(in the rows, 128 means zero)
One turn moves each row of this set onto another row. After a few examples, where does it send each row asked below?
med: [139 134  92 156 155 105 127 142 146 118 156 130 139 140 165 110  95 142
 135 112 130 117 116 134 128 153 104 154 136 143 105 149 152 135 152 111
 143 125 135 148 134 117 106 121 127 154 124 147  99 135 128  97 115 128
 104 130 145 148 153 122 152 131 133 165 140 141 132 127 128]
rabe: [103 104 150 112  86  98 174 132 119 145 153 121 142  96 127 117 167 117
 149  90 113 140 113 116 123 119 162 120 119 113 125 100 100  99  89 158
 118 119 103 148 104 118 120 148 143 120 126 108 144 103 124 117 134 144
 132 140 157 124 116 140 124 117 135 151 138 108 145 137 124]
zas: [120 141 137  94 126 134 121 100  99  92 155 131 151 125 163 108 138 121
 117 101 121 123 137 124 160 142 173 140  91 122 120 126 129 112 117 149
  92 146 121 150  90 108  97 125 130 107 122 110 120 127 119 161 139 166
 131 130 155 131 101 104 112 126 138 135 135 113 113 184 105]
Paz: [134 133 142  99 103 154 112 135 121 126 113 143 112 109 112 152 139 118
 121 124 136 102 124 171 112 130  96 137 143 159 150 153 141 125 130 149
 128 151 181 108 141 130 123 130 141 114 124 125 101 101 119 142 145  92
 165 138 106 139 103 133 120  98 112 105 121 138 121 116 114]
nubu: [113 133 136 115 102 164 132 132  97 115 121 138 108 103  95 150 131 107
  89 142 122  83 124 148 139 157 118 118 127 159 147 139 160 132 127 136
 137 152 186 127 137 142 119 104 137 127 152 121  94 128 126 138 137 112
 134 116  98 129 134 118 133 123 130 132 115 112 122 127 140]
Limim: [136 107 121 103  83 118 171  97 111 119 137 125 140 109 119 105 138 102
 136 128 142 141 125 127 107 146 153 159 119 108 130  96 149  81 126 132
  93 132 104 135 117 112 112 135 120 103 144 117 133 133 101 151 145 142
 103 141 141 141 124 116 108 105 126 131  95 121 106 175 110]
mil: [141 135  86 149 149 102 124 146 147 113 156 129 129 139 160 110 101 139
 133 121 125 118 105 134 139 152 100 152 138 138 109 143 153 132 159 119
 139 123 125 145 136 126 118 114 124 150 121 147  98 135 137 105 118 127
 103 124 145 154 159 121 156 136 129 159 139 138 137 134 136]
Dor: [155 129 120  87  94 156 117 137 149 119 127 131 118 114  82 147 126 139
 135 117 121 134 130 144 107 114 122 109 147 131 141 150 137 114 114 133
 128 179 164 110 150 121 132 128 132 127 126  88 124  65 116 151 114 123
 148 152 112 130  80 125 103 112 112  90 127 121 125 132 126]
rikas: [114 113 135 113  96 113 184  96 106 123 142 116 143 104 122 116 143 100
 130 128 133 144 114 120 106 141 164 151 114 102 120  90 142  94 118 130
 100 138  95 135 112 114 115 140 118 104 138 115 144 122  98 152 136 146
 111 138 141 135 126 117 115 104 128 136  98 121 119 171 111]
fabu: [ 90 117 117 145 118 154 158 142 108 119 139 140 122 102  92 150 114 109
  86 143 118 101 130 120 159 154 137 107 112 138 139 136 156 136 120 136
 124 132 154 142 135 145 115 110 141 137 146 122  97 131 145 134 120 142
  99 110 116 131 151 115 148 132 134 141 108  85 144 135 151]
nov: [124 145 131  95 111 122 113  93  99  85 145 137 130 116 158 112 123 122
 115 114 118 130 143 140 157 150 163 136 109 140 125 121 143 111 118 138
  93 154 128 134  93  95  99 114 123 109 132 104 114 139 117 160 137 163
 122 130 150 135 100  88 111 132 154 125 132 104 105 186 105]
lik: [138 116 131 105 131 153 125 143 163 120 120 120 130 115 108 134 110  97
  91 155 132 107 131 131 144 143 121 111 139 103 167 105 136 170 134 132
 134 107 166 120 113 123 135 113 115 112 146 134  95 121 101 140 124 130
 128 147 119 128 117 150  97 112 132 139  91 139 121 115 150]
Zukar: [135 149 114 134 174 143 142 123 100 128 151 143 139 133 159 123 140 125
 124 109 127 135 109 101 143 124 106 143 143 131 133 126 106 139 125 149
 107 139 100 112 130 102 147 119 127 111 143 126 121 114  97  92 159 168
 118 145 120 150 170  98 111 120 107 130 106 137 146 129 130]
gadam: [144 155 118 121 111 152 101 124 122 135 129 124 130 109 110 146 134 112
 111 140  91  99 137 112 129 126 126 110 159 133 167 112 128 174  99 111
 146 155 157 105 149 135 136 117 129 124 149  93  98 115 138 141  97 138
 134 133 135 111 110 100  87 103 129 107 110 108 131 142 161]
mur: [138 142 119 104 114 101  98 155 159 114 131 149 115 150 135 146 125 167
 120  99 133 160 110 150 153 109 116 109 156 139 101 143 115 116 104 114
 129 147 135  92 130 132 125 116 150 119 131 100 126  86 119 134 123 120
 138 143 135 126  70 112 121 113 115 128 163 134 151 120 105]
dad: [161 122  75 167 146 119 116 146 134 139 148 135 116 135 132 145 102 140
 124 121 106 143 125 133 134 127  92 162 136 142 121 147 159 126 143 112
 140 158 112 148 136 120 127 113 140 143 126 117 139 144 140 107 119 143
  81 110 133 150 140  95 145 139 119 133 142 126 134 147 147]
tomap: [100 106 145 116 127 124 130 116  96 106 158 142 148 119 148 122 160 122
 117  92 114 127 140 113 151 114 163 142  98 127 120 148  84 129 110 160
  98 123 116 161  91 113  98 160 158 107 113 103 130 104 117 133 146 159
 130 134 155 139 110 133 129 117 128 132 135 114 125 147 116]
tadi: [136 150 148  91 120 129 105 151 152 103 126 152 119 130 120 136 117 133
 129 118 139 135 114 156 150 113 120 101 156 119 126 135 128 140 124 135
 125 141 169  91 127 126 128 123 129 115 137 107  98  83 101 154 134 105
 163 152 119 122  72 151  95 107 120 129 133 140 134 121 115]
fefab: [106 143 152 126 124 124 126 119 136 133 141 100 113  90 153 134 141 105
 145 137 111 139 108 148 131 117 149 143 108 155 151 104 126 110 100 168
  90 123  96 116  90 114  97 130 110  92 124 120 147 150 134 124 114 142
 124 120 163 113  90  97 118 125 148 123 127 136 127 176 109]
fugu: [118  89 139 120 103 144 128 131 131 143 165 142 154 106 119 147 121 145
 119  91 114 140 113 133 132 120 147 106 103 145 138 136  83 102 102 167
 131 136 162 140 116  92 109 138 136 140  98 124 142  99 123 117 129 107
 140 111 150 128 110 172 129 131 158 138 164 123 147 121 119]
nad: [115 107 103 117 126 153 145 153 157 142 143 117 142 111 120 144 108  99
  89 148 127 109 145 114 147 161 120 121 124 127 171  97 134 166 117 136
 128  90 143 137 115 134 135 111 125 116 121 139 105 139 130 125 115 152
 108 150 141 127 142 132 124 127 137 134  91 120 141 121 154]
Fuf: [153 115 103 174 144 139 121 140 123 144 123 149 129  98 125 150  94 126
 151 117 100 118 127 133 116 100 103 149 121 157 126 149 138 141 144 131
 157 174 144 153 140 100 131 128 128 150 109 121 115 167 138 112 124 134
  99 126 119 148 138 134 123 138 128 135 146 130 125 139 164]
pirat: [112 106 150 143 109 120 137 144 112 149 142 149 148  88 126 144 143 143
 158  93  99 134 119 120 132  86 148 112 119 139 109 131  88 130 106 162
 142 152 140 143 117 111 115 154 148 138 103 109 118 118 145 121 128 114
 152 144 139 121 109 159 119 131 130 147 171 105 132 123 142]
medi: [139 122 106 142 140 118 125 129 140 125 148 149 153 130 162 117  75 130
 121 117 122 115 102 129 134 145 122 143 135 149 134 137 115 132 148 114
 158 147 167 132 136  95 122 110 119 157 111 149  96 134 122 103 133 109
 128 119 148 152 153 150 129 130 148 172 142 131 143 122 148]
nefi: [159 140 127  92 101 153 110 125 142 122 121 137 116 108  87 145 126 130
 131 120 114 123 136 140 108 117 122 105 157 128 153 138 128 130 110 130
 136 183 170  97 153 120 132 127 128 126 130  91 113  78 123 149 120 129
 156 146 115 128  80 120  95 108 116  93 130 117 125 130 139]
Rasen: [150 116 102 106 106 126 125 145 158 103 132 129 122 127  90 142 138 170
 141 102 125 135 138 146 110 116 110 117 123 141  97 171 148 101 133 148
 117 154 141 134 141 124 125 138 138 137 106 104 129  79 130 141 118 129
 119 148  99 151  83 127 144 126 109 103 141 134 121 130 107]
Dusur: [156 120  80 175 150 129 115 146 128 146 144 140 116 132 131 149  97 143
 128 115 107 147 134 136 122 126  99 157 129 144 115 153 158 129 132 112
 146 157 116 148 129 115 126 118 135 145 128 118 145 154 132 102 114 150
  81 117 131 146 134  96 142 134 121 134 142 132 131 137 143]
fovid: [135 150 147 137 137 127 170 136 124 120 131 116 145 114 155 114 156 139
 137  95 113 125  98 126 151 136 112 102 146 140 115 106 157 116 100 159
 130 160 113 121 150 107 157 109 109 141 153 122 131 133 115  99 120 163
 115 149 114 137 150 104 127 150 138 133 138 161 165 147 134]
Kav: [115 148 136  98 114 123 124  93  93  89 152 136 144 117 165 119 137 121
 112 111 119 119 137 127 154 149 164 135  87 137 120 122 142 120 110 137
  96 148 121 140  92  99 104 126 127 106 121 105 117 133 107 162 139 176
 127 137 153 135 112  95 117 124 151 127 125 120 110 181  94]
pomig: [131  77 130 130 127 153 112 129 128 132 147 153 148 108 125 154 152 139
 130 112 125 141 131 113 125  96 140 129 110 141 125 138  58 132  99 140
 131 123 133 140 120 111 110 155 163 117  98 107 129 104 114 126 142 126
 133 148 169 120 117 177 114 127 126 129 153 141 131 124 136]
nafin: [159 121  92 143 138 125 117 137 149 135 163 142 119 141 139 112  87 158
 121 143 108 155 121 123 118 144 123 125 141 122  81 122 141 131 128 104
 167 124 112 120 130 128 143 100 108 157 127 114 134 132 126 110 117 151
 102 127 165 147 140 122 136 133 135 161 136 143 157 130 141]
Mosu: [147 118 139 146 158 153 142 103 121 115 162 115 141 138 142 124 119 148
 100 138 108 131 123 118 142 136 129 120 121 146 140 149 146 129 130 185
 113 152 124 109 130  88 138 128  96 143 127 128 140 111 120 108 134 168
 109 109 110 161 151 109 125 141 134 111 108 176 157 149 118]
kitu: [ 98 137 150 124 119 113 129 107 135 136 139  97 114  86 152 138 134  99
 139 139 111 139 105 150 126 120 148 140 106 153 155 100 131 116  98 148
  93 130  94 106  93 103 106 135 107  97 122 120 140 145 122 125 107 158
 123 127 158 122 111  88 121 120 146 112 126 131 122 168 106]
negef: [168 124  84 143 134 117 116 136 152 130 162 138 115 146 142 112  89 151
 117 144 105 157 121 120 132 144 113 128 141 119  95 121 144 136 135 114
 160 127 108 128 133 128 148  93 112 153 128 116 135 134 134 116 120 148
  96 120 160 151 138 117 139 136 132 151 135 142 157 145 149]
lodis: [106 140 147 128 111 112 125 116 138 131 125 102 110  87 154 119 129 105
 148 151 112 145 105 151 127 119 146 147 128 153 149  97 133 117 109 146
  93 127  97 104 101 110 107 133 108  94 136 123 127 159 124 128 111 136
 120 133 163 127 101  89 108 114 143 114 119 133 114 175 112]
mapa: [104 102 159 128 102 131 124 121 130 137 159 111 133 100 136 141 153 124
 122 111  93 138 121 141 136 112 154 118  97 154 144 127 103 109  80 176
 104 118 118 140  93 111 111 148 134 116 107 103 167 119 134 118 116 150
 126 109 166 132  95 133 132 126 155 117 145 140 138 148 106]
Vone: [126 107 134 107  90 121 175 106 110 130 149 117 136 109 124 110 159 106
 142 120 134 144 114 114 105 135 166 150 114 104 127  99 132  80 113 143
 103 129  89 140 113 117 116 132 124 103 141 119 139 116 115 145 140 135
 115 136 151 126 118 119 116 105 117 138  99 116 131 175 116]
kete: [172 101 103 144 140 146 105 124 149 131 133 165 126 121 125 133 101 136
 128 141 112 143 111 117 114 124 118 115 138 141 102 116 110 117 115  91
 172 145 132 115 146 113 152  96 123 145 123 104 133 139 120 118 138 146
 100 132 159 135 147 152 117 146 146 152 134 139 151 135 158]
fim: [118 137 116 149 121 142 117 136 108 141 141 133 158 120 137 150 130 117
  97 148  96 110 145 108 159 132 129 111 144 133 144 105 141 175  91 115
 139 127 140 124 140 153 133 121 145 128 138 106 104 149 161 143  94 155
 106 125 148 115 134 108 103 115 136 126 110 108 152 147 153]
tid: [133 129 139  95 104 143 107 147 129 134 127 137 110 119 118 156 134 126
 133 126 134 117 126 167 111 121  98 144 144 164 150 155 137 132 133 150
 119 145 169 108 134 131 126 138 144 111 120 129 105  93 119 142 136  86
 167 149 107 135  95 135 115 100 106  99 120 145 124 120 106]
Kiv: [140 142 151  96 124 138 110 144 160 106 112 147 119 117 116 134 121 121
 118 128 139 127 117 155 139 118 119 101 154 111 137 128 124 147 129 133
 133 136 173  95 129 122 129 125 123 112 139 115  92  91  96 155 136 105
 161 151 119 130  76 153  97 101 124 130 122 144 134 119 128]
kidor: [128 125 110 102 102 108 119 149 148 142 145 129 119 143 139 129 115 152
 134 117 134 144 124 153 111 113 108 156 143 139 119 156 114 137 150 159
 119 119 132 105 123 132 131 142 132 110 101 142 120  91 123 123 117  95
 151 144 119 159  90 130 127  84  96 112 133 146 139 111  99]

lodis moves to nov
pirat moves to fugu
And these:
kidor moves to mur
gadam moves to nubu
fim moves to fabu
zas moves to Vone
rikas moves to kitu
mil moves to negef
tid moves to tadi
medi moves to kete
rabe moves to mapa
Paz moves to Kiv
nafin moves to Dusur
Zukar moves to fovid

